Named turns come first, each shown by rows before and after it. Which turns, in which order, take the first row of each pair that follows to the second? Write the first one first, as in the answered first pair.
bami:
[ 12 -14  -1  -9   2  12 -11  13 -11] => [  7  -5   4   0  -2  14 -13  14  -6]
[  2  44  23   2 -19 -14  18 -13   4] => [ -1  32  28   9 -17 -18  19 -16  -3]
[ 21 -25 -16   4  25 -13 -27   1 -26] => [ 33 -15 -22   8   8  -7 -23  15 -12]
[ 16  51  22   4 -13 -31  14 -18  -2] => [ 15  49  15   7 -16 -30  15 -21  -6]
gefu:
[-24 -31 -16 -13  28  38 -22  -1   0] => [ 27  29   4  -4 -31   2  20  17  12]
[-25 -60 -54  -8   0  14  -6 -17  28] => [ 11  14 -39  -7 -28  32  32  22  58]
[ 45  29 -11  17 -22   4   2  49   7] => [ 26 -54 -35  17   7 -30 -33   0 -21]
mume:
[  0  -7 -12  -9  -2  10   3  12   7] => [-11  -8  -1  -4   9  -6   2  -7 -11]
[-12  22  -3  -9 -30  64 -11  13  -5] => [-32 -20  -8  -7 -11  36 -35 -23 -28]
[ -2  40  20 -12  -4  -8 -11  20 -39] => [ 13   2 -19 -26 -24  21 -21  38 -11]
[-17 -25  22   9  41 -12  -7 -13 -23] => [ 8 31 29  3 17 22 12 18  6]
Pairs:
Between the rows of a pair lie 2 to 3 turns.
[ 16 -36 -49 -11   7  37 -11  35  29] => [ 28 -10 -44  -8 -12  38  -1  46  39] | gefu then gefu then gefu
[ 74   9 -25   1  -4  16  -3  49   8] => [  1 -42  -3  12  58 -20 -33  -7 -38] | gefu then gefu then mume
[-22  10  38   3  20 -51   0 -28 -50] => [ -2  48  55  -3  -2 -37  21  -5 -34] | gefu then gefu
[ 33  63  37  24  12 -10   1  32   0] => [ 47  18 -16   9  -9  29  -7  52  31] | bami then bami then mume
[-23   1  30  16  53  -4  -6  -8 -34] => [-20 -47  -1   9  40 -11 -19 -17 -27] | gefu then mume then mume
[-25 -36 -44 -28   5  55 -36   8  51] => [ -3 -66 -49 -16 -14 -22 -41 -29  19] | gefu then gefu
